In the rows, 128 means zero.
First come named turns, each shown by rows before and after it. For each pair of rows after them, which turns, in which order, take the first row to the second? The first pair is done for you.
A:
[161  97 106 135 124 145  78 107] |-> [118 129 131 104 173 132  99 174]
[110 102 151 109 119 113 153 138] |-> [135  89 147 138 101 124 140 124]
[126 156 100  86 142 148  90 141] |-> [149 144  94 107 125 154  79 120]
X:
[115 129 140 118 127 118 157 133] |-> [135 123 141 130 112 128 153 116]
[137 144 162 106 121 138 160 127] |-> [147 148 158 139 111 152 152 130]
[ 74 168  84 133 140 119 115 146] |-> [106 139 103  74 120 111 125  78]
[127  83 144 144 129  95 131 120] |-> [122  87 140 161 130  98 127 133]
K:
[170 102 159 134 137 129 112 157] |-> [175  98 144 147 127 131 101 145]
[111 125 110 173 121 121 127 165] |-> [108 130 106 163 129 119 124 172]
[ 93 129  91 120 132 117  86 151] |-> [ 90 130 143 105 146 108 119 173]
Y:
[145 117 123 136 140 133  96 125] |-> [136 129 111 120 129 142 112 102]
[158  69 153 157 115  87 131 113] |-> [149  87 130 131  95 102 154  66]
[131 110 123 112 146  94 104 152] |-> [142 107 101 119 128 102  95 123]

Between the rows of a pair lie 2 to 3 turns.
[121 136  90 149 108 162 106 118] |-> [136 116 151  97 109 146 149  91] | X then K then X
[121 150 102 104 126 149 123  94] |-> [103 160  96 118 137 148 121 122] | X then X
[142 113 129 182  97 143 104 129] |-> [107 127 167  90 143 110 136 160] | K then X then K
[114 154  93 127 111 149 145 106] |-> [132 134 137  86 122 132 158 100] | X then Y then X
[139  97 141 116 132 100 129 137] |-> [141 104 140 129 137 106 121 157] | Y then A
[131 145 133  75 113 153 142  83] |-> [106 178 137 107 124 166 161 124] | X then Y then X
[166 142 174  86 137 135 118 157] |-> [170 119 155  84 137 117  92 151] | Y then A then Y
[164 105 123 124 119 127  80 145] |-> [139 142 114  73 115 141 115 113] | K then Y then Y
[104 133 130 147 144 117 131 167] |-> [116 121 109 170 109 127 134 116] | K then K then Y
[115 104 151 152 134 114 144 146] |-> [132  96 113 155 113 125 113 112] | X then X then K
[ 89 144  88 166 145 121 106 181] |-> [112  97 134  74 163  79 111 152] | X then Y
[116 167 102 132 101 142 165  98] |-> [103 173 134 121 145 123 161 168] | K then Y
[160 124 161 155 131 129 115 153] |-> [169 108 157 118 122 120 114 115] | X then X then Y
[151 163 129  92 125 147 124 120] |-> [171 141 125 120 122 141  96 129] | Y then Y then Y
[140  83 131  92 161  85  87 118] |-> [145 124  83  95 135 130  76  83] | X then K then Y
[ 69 122  88  83 134  95 133  98] |-> [ 83  90 157 119 145  75 165 135] | Y then K
[101 164  91  85 130 152 133 108] |-> [120 167 151  83 134 157 166 120] | X then K then K
[172 130 117 133  88 140 138  83] |-> [103 151 116  74 142 102 154 140] | X then X
[138 120 127 138  98 130 120 108] |-> [131 134 129 140 122 129 101 151] | A then Y then K
[ 96 142  93  76 136 131 135 114] |-> [127 101 115 129 152 111  86 169] | Y then Y
[161 124 121 100 118 129  85 117] |-> [169 126 133 109 107 140  97 107] | Y then Y then A
[111 130 147 114 120 121 162 110] |-> [100 145  98 150 118 132 128 125] | K then X then K
[137 129 120 112 117 143 134  96] |-> [131 125 147 121 121 135 156 107] | Y then K
[125 107 131 105 101 133 142 103] |-> [121 100 140 121  99 129 150 111] | Y then K
[138 149 125 168 117 159 144 122] |-> [111 150 149 115 145 133 170 136] | K then X then K
[155 149 157 122 107 170 156 103] |-> [143 155 150 131 105 170 165 102] | K then Y then K
[142  70 146 154 107 106 156 124] |-> [129  81 108 175  97 116 144 119] | X then Y
[119 130 115 169 115 141 166 130] |-> [ 98 150 106 138 136 139 158 155] | K then A then K
[148 136 124 144 136 143  94 150] |-> [149 132 156 140 142 138 119 157] | K then K
[124  95  89 201 129 129 127 116] |-> [148 102 127  63 152 122 130  84] | K then K then X
[148 161 160 122 148 146 101 136] |-> [135 152 164  96 157 127 112 129] | A then Y
[101 168 102 148 113 133 145 135] |-> [114 151 115 173 122 124 123 162] | Y then Y
[140 137 104 143 108 133 122 107] |-> [118 145 100 115 117 123 135 107] | A then A
[129 101 126 115 165 102  71 174] |-> [126 107  79 128 140 117  57 141] | Y then X
[126 151  95 157 109 157 142 105] |-> [125 152 110 154 108 158 158 106] | Y then A
